rotation steps, each row followed by its count of steps:
The counts run from 0 to 811.
[136 132 139 159  60  81  95 174 123 115 138 160 106 181 169 122 120 127
 179 139 104 143 136 124 117 138  96 145  73 152 123 120 117 100 150 165
 119 185  92 110 109 126 148  89 132 133 151 117 160 115 116 128 111 112
 115 131 132 158 130]	104
[150 120 138 170  64  69  92 153 126 118 164 155 115 151 155 110 118 109
 192 113  99 148 142 120 127 152 107 142 101 158 141 122 124 115 166 161
 128 166 110 107 106 156 128  86 140 123 147 116 175 103 121 140 105 122
 124 113 152 161 156]	724
[133 153 139 152  91  56  92 161 108 118 134 136 111 172 150 110  90 107
 156 153 101 124 145 128 108 134 103 146  71 135 132 130 138  94 145 153
 135 173  91 114 115 128 156  91 126 119 146 101 173  98  94 149 108 105
  99 106 143 154 131]	809
[136 146 152 139  75  53  92 142 121 109 149 129 122 174 164 119 118 112
 150 141  93 120 124 133 108 139 116 153  73 137 133 121 117  89 153 161
 137 178  80 129 121 124 147  75 127 119 149  99 177 101 113 149 121 110
 104 123 150 143 133]	580
[133 160 134 139  63  84  82 157 114 107 141 151 117 165 171 110 101 115
 149 133 105 100 134 118 119 148 118 143  79 154 113 128 121  90 148 177
 117 182  98 132 120 131 138  89 125 136 156 109 175 103 111 144 121  88
 104 137 153 152 131]	229
[137 141 153 138  74  85 106 173 112 108 152 152 124 156 178 130 115 117
 175 154  91 117 147 138 112 134 104 167  72 156 131 134 128 105 157 168
 122 180  81 114  94 140 116  88 123 135 135 150 168 113 104 141 114  99
 117 116 132 132 138]	80
[146 167 130 145  63  96  99 179 117  99 152 151 119 162 180 113 109 119
 180 150  89 124 156 125 120 154 112 141 102 144 123 130 142 129 148 161
 125 167  94 108 102 148 129 105 124 120 154 137 180 102 108 155 119  83
 110 128 141 154 131]	662
[135 161 133 152  73  86  93 160 122 108 129 147 116 187 165 128 106 127
 179 152 104 140 161 140 112 132 100 136  77 146 120 123 150 117 128 166
 139 182  95 110 109 118 152  95 138 120 149 124 163 111 108 152 115  84
 105 110 144 152 130]	609
[132 156 145 135  68  58  96 149 105 113 142 133 137 170 144 117  93 115
 157 130 102 122 142 126 127 141 110 152  64 147 129 135 151 100 141 166
 135 176  97 129 113 129 122  86 143 131 133 112 168  95 115 160 110  88
 116  98 163 134 134]	629
[150 122 157 161  68  90  85 151 133 115 161 158 126 155 190 119 125 140
 163 126  98 119 152 123 119 134 111 149  80 168 131 129 114 103 167 155
 100 183 102 127 107 134 122  74 127 123 136 118 160 101 111 150 113 110
 135 129 142 156 137]	516
[131 136 149 133  59  94  95 160 118 112 167 154 124 162 189 110 105 131
 161 137 101 114 145 118 110 148 104 152  94 152 133 140 119  91 149 168
  97 187  97 135 111 134 119  88 117 133 131 113 164  98 119 133 110  89
 104 128 132 152 139]	689
[131 141 138 169  61  92 104 171 129 102 157 137 113 175 169 123 123 133
 165 127 114 131 161 134 113 153  98 144  73 155 125 120 136 106 150 159
 119 198 109 107 111 145 121 100 135 130 152  98 167 107 111 140 104 103
 122 120 130 158 122]	387
[149 140 141 157  62  70  84 154 120 119 148 158 125 157 155 113 105 123
 196 121  90 153 152 131 128 145 107 137 103 159 137 137 155 130 155 156
 133 164 114 111 103 139 130  94 147 114 131 129 176  94 122 157 104 104
 126 103 161 157 144]	42
[133 137 155 153  75  70  90 148 113 111 159 134 123 143 150 123 103 118
 155 118 106 108 145 138 113 146 115 159  78 173 138 139 140  98 168 165
 124 182 111 123 109 156 104  88 128 131 130 109 186  89 113 147 107 107
 122  96 154 142 144]	14
[146 145 142 142  89  97  93 159 127 105 153 160 123 157 195 106 114 109
 165 158  88 118 161 145 114 135  98 147  88 137 127 126 124  99 150 161
 124 187  85 129 104 125 141  89 127 115 144 133 165 116  86 155 111 101
 102 136 133 153 136]	535
[151 143 145 137  59  79  79 128 128 112 146 163 133 158 168 111 112 127
 190 123  89 144 138 142 136 145 107 137  99 151 130 129 132 117 143 171
 140 172 101 144 114 124 131  84 145 119 132 130 171 102 124 157 114  91
 106 114 169 148 155]	272
[141 133 145 150  63 101 104 156 124  98 171 151 118 142 173 115 121 122
 187 129 102 125 152 142 126 160  99 150  92 157 136 127 116 111 158 173
 125 184 103 126 106 163  99  99 126 139 142 129 178 106 115 137 109  98
 105 110 142 146 158]	491
[144 123 148 173  67  82  95 162 125 113 151 153 105 154 162 130 124 133
 197 132 103 143 147 134 119 140 102 150  84 171 137 124 120 120 165 160
 126 173 104 101 101 156 122  90 126 131 144 130 173 105 118 132 111 113
 122 101 141 153 156]	720
[159 124 143 173  70  88  96 159 130 117 167 156 128 164 184 107 113 135
 182 135  98 142 169 106 129 140 103 139  88 147 140 123 123 119 155 142
 105 169 102 112 103 142 124  85 134 115 140 116 154  99 104 157 103 101
 131 115 139 166 142]	111
[134 167 133 148  74  91  93 168 113 104 131 151 114 168 161 134 104 118
 175 151 105 118 156 139 111 135 113 146  76 163 115 126 144 117 141 178
 138 178  95 105 103 137 136  97 130 132 154 142 173 112 106 148 122  82
 108 113 146 141 138]	433
[147 147 128 151  73  74 102 170 113 112 135 156 115 174 158 103 101 113
 188 154  96 147 149 122 137 144  89 139  75 124 127 119 126 111 136 157
 138 168  88 116 107 130 147  98 137 128 152 121 160 114  96 147 105  95
 100 112 145 155 141]	329
[151 161 136 148  67  71  94 150 129 104 153 138 127 180 172 120 123 109
 176 144  84 142 144 132 113 147 118 137 100 129 128 114 137 123 143 159
 147 168  82 112 110 126 152  86 139 106 158 120 174 108 116 164 125  97
 108 128 153 150 133]	378
[142 155 142 146  74  87  98 163 122 109 170 136 131 174 192 109 106 119
 149 151  93 114 165 112 106 146 115 144  93 133 133 129 139 105 146 149
 108 178  90 118 107 132 133  87 123 110 143 106 166  95 102 162 114  88
 114 132 135 156 122]	181
[144 150 140 134  62  66  87 155 108 118 136 154 119 174 163 103  88 130
 181 146  88 139 132 110 127 142 108 139  96 137 133 137 130 111 138 157
 123 156  91 132 113 124 146  90 126 122 135 119 170  91 121 147 113  82
  98 111 157 154 143]	682
[134 156 138 145  66  91  78 159 117 111 139 156 117 166 178 117 102 124
 147 135 108  97 144 121 111 136 119 144  78 167 115 130 126  92 151 176
 108 187 101 128 117 127 139  85 125 133 150 114 169 102 109 146 122  88
 113 138 148 155 128]	231
[144 132 151 161  69  93  95 164 128 107 143 158 110 158 177 138 127 140
 192 144  99 132 150 144 115 133 105 153  78 173 128 126 120 121 160 164
 126 177  94 107 101 144 123  88 123 131 143 145 170 111 114 135 119 101
 119 110 138 146 150]	717
[141 164 140 140  76  91  89 165 118  97 140 148 106 156 178 116 109 122
 173 159  88 111 143 139 109 146 115 145  98 150 123 131 124 116 152 163
 132 168  87 118 110 144 142  98 110 121 155 135 189 101 103 145 127  86
  91 123 144 150 142]	28
[141 145 137 134  72  87  99 165 112 118 158 161 125 167 179 119  98 108
 190 156  88 135 155 121 103 134 107 147 110 147 138 137 141 115 143 174
 120 167  85 110  94 131 140  88 128 119 137 149 165 109 117 143 115  88
 102 120 137 149 148]	483
[145 131 161 134  79  56  95 135 121 112 158 139 132 158 169 109 115 116
 171 142  81 140 132 144 120 144 100 156  86 129 147 131 123  99 154 150
 139 176  85 142 115 123 134  79 130 112 126 111 172  95 111 154 105 111
  99 105 152 142 147]	754
[156 127 135 169  87  83  84 142 130 114 166 162 120 134 163 106 113  94
 185 126 100 131 159 131 125 143 109 139 102 158 139 119 120 113 168 168
 134 169 107 112 102 158 130  87 137 120 151 127 178 109  99 155 109 116
 116 115 154 162 165]	90
[159 146 141 148  71  71  82 141 129 104 138 159 126 152 166 110 125 111
 185 134  83 138 135 149 139 143 110 139  89 143 125 117 120 119 156 163
 152 169  91 133 114 128 144  86 141 115 150 135 178 112 106 163 118 108
 110 124 168 148 146]	96
[141 152 154 152  80  93 101 160 126  98 164 130 128 160 188 118 113 138
 152 148  95 108 172 138 111 146 108 151  78 145 134 133 140 108 151 143
 115 186  97 124 108 143 112  94 120 113 136 109 172  92  93 162 110  89
 114 109 134 149 127]	185
[140 157 139 141  75  64  88 138 116 108 144 133 123 169 155 100  94 121
 159 138  98 125 140 128 128 152 109 136  82 127 130 128 130  99 139 154
 138 172  96 142 126 128 143  91 130 119 143  89 176  89 106 161 112  88
  90 106 162 152 140]	401
[138 153 134 151  77  75  85 137 132 104 153 142 124 157 159 106 115  94
 162 124  97 132 150 158 115 155 102 136  96 141 128 121 146 100 149 169
 151 194 107 128 117 132 146  96 146 110 150 103 182 108 103 163 107 112
 104 123 157 156 135]	602
[154 140 144 140  63  82  78 126 130 111 153 164 132 153 169 107 110 123
 191 121  89 144 144 141 135 145 109 134 104 152 132 130 131 117 146 171
 139 173 106 143 113 127 132  86 144 115 133 128 172 103 122 158 112  92
 106 114 170 153 158]	271
